[[121 133 129 129 134 125 119 124 150]
 [121 131 131 129 132 132 122 126 137]
 [131 124 129 123 127 115 132 128 140]
 [135 126 137 113 142 118 132 134 133]
 [117 131 125 135 127 128 119 122 143]
 [121 133 127 132 129 135 119 126 137]
 [135 123 129 123 127 115 135 130 130]
 [135 128 137 116 139 125 132 134 127]
 [124 130 131 126 134 128 122 128 137]]
What is the 4th entry in reading order? 129
What is the smallest entry in the first row? 119
What is the 2nd entry on the diagonal from the top-right corner? 126
What is the fifth-last entry, reading row by row? 134
The entry just right of the smallest entry is 142
What is the last entry in the row that holds the smallest entry? 133
What is the entry in the bottom-left corner? 124
What is the entry directly below 117? 121
What is the 1st entry on the main diagonal? 121
What is the second largest entry? 143
The last entry, reading row by row is 137
What is the first entry on the diagonal from the top-right corner? 150
The centre entry: 127
The 4th entry from the end, reading row by row -> 128
The fifth entry in reading order: 134
The 2nd entry, reading row by row is 133
What is the third entry on the diagonal from the top-right corner? 132
What is the entry directly below the largest entry? 137
What is the smallest entry? 113
The third entry, reading row by row is 129
The 3rd entry on the main diagonal: 129
What is the entry directly above the smallest entry? 123
The entry directly below the smallest entry: 135
What is the entry just left of the largest entry? 124
What is the entry just right of the centre entry? 128

Questions about the table below. Indices start at 1.
1) What is the entry directly above the smallest entry?
2) What is the entry just right of 133?
3) What is the entry in row 1 and column 1?
4) What is the entry in the bottom-right corner?
5) What is the entry in the top-right corner?
6) What is the bottom-left entry?
7) What is the entry directly above the largest entry?
8) What is the entry directly above 132?
[[110 112 144 114]
 [119 119 127 119]
 [104 107 158 108]
 [133 132 103 130]
 [118 119 130 118]
 [122 122 124 121]
 [128 128 110 127]
 [119 119 130 119]]
1) 158
2) 132
3) 110
4) 119
5) 114
6) 119
7) 127
8) 107

Read these off the matrix that follows. Indices start at 1.
1) The entry in the bottom-right corner?
2) The entry directly above 148?
3) The entry in row 1 and column 3?
4) The entry at row 3, column 1?
5) The entry directly above the largest entry?
6) The entry just left of the largest entry?
7) The bottom entry of the column that holds the largest entry?
8) The entry directly below 153?
[[127 120 131 132 113]
 [126 133 133 121 125]
 [131 123 148 129 109]
 [124 128 153 126 105]
 [120 105 122 142 107]
 [125 119 123 129 110]]
1) 110
2) 133
3) 131
4) 131
5) 148
6) 128
7) 123
8) 122

x =
array([[127, 126, 126, 138, 123, 148, 120, 135, 155, 137, 129, 136, 122,
        145, 145],
       [129, 110, 122, 112, 142, 104, 133, 114, 109, 123, 143, 124, 144,
        114, 102],
       [127, 108, 118, 120, 136, 133, 122, 119, 141, 135, 149, 135, 140,
        138, 125],
       [128, 111, 120, 120, 134, 129, 124, 120, 133, 133, 144, 133, 138,
        134, 123],
       [130, 153, 140, 130, 121, 111, 143, 133, 101, 115, 103, 115, 117,
        107, 122]])
Find the entry at the centre.
Answer: 119
Find the entry just left of the smallest entry.
Answer: 133
Find the entry just left of the centre entry.
Answer: 122
The entry just right of the centre entry -> 141
The largest entry -> 155
Find the entry just right of the smallest entry.
Answer: 115
The entry just right of 128: 111
The entry just left of 121 is 130
Find the entry just right of the largest entry.
Answer: 137
The entry just left of the largest entry is 135
Find the smallest entry.
Answer: 101

Questions about the grid below. Rows and columns are numbered from 1.
1) The entry directly below 143?
2) The entry at row 1, column 3?
3) The entry in the bottom-left corner?
4) The entry at row 3, column 1?
5) The entry at row 2, column 1?
6) The entry in the top-left corner?
7) The entry just right of 124?
8) The entry at row 3, column 3?
[[127 126 135 116 115]
 [127 126 108 118 115]
 [128 126 135 135 115]
 [123 126 109 118 115]
 [127 126 135 143 106]
 [127 120 135 118 115]
 [127 126 135 116 115]
 [127 126 135 124 115]
 [118 126 120 118 105]
 [127 126 135 127 115]
 [127 125 135 118 115]]
1) 118
2) 135
3) 127
4) 128
5) 127
6) 127
7) 115
8) 135
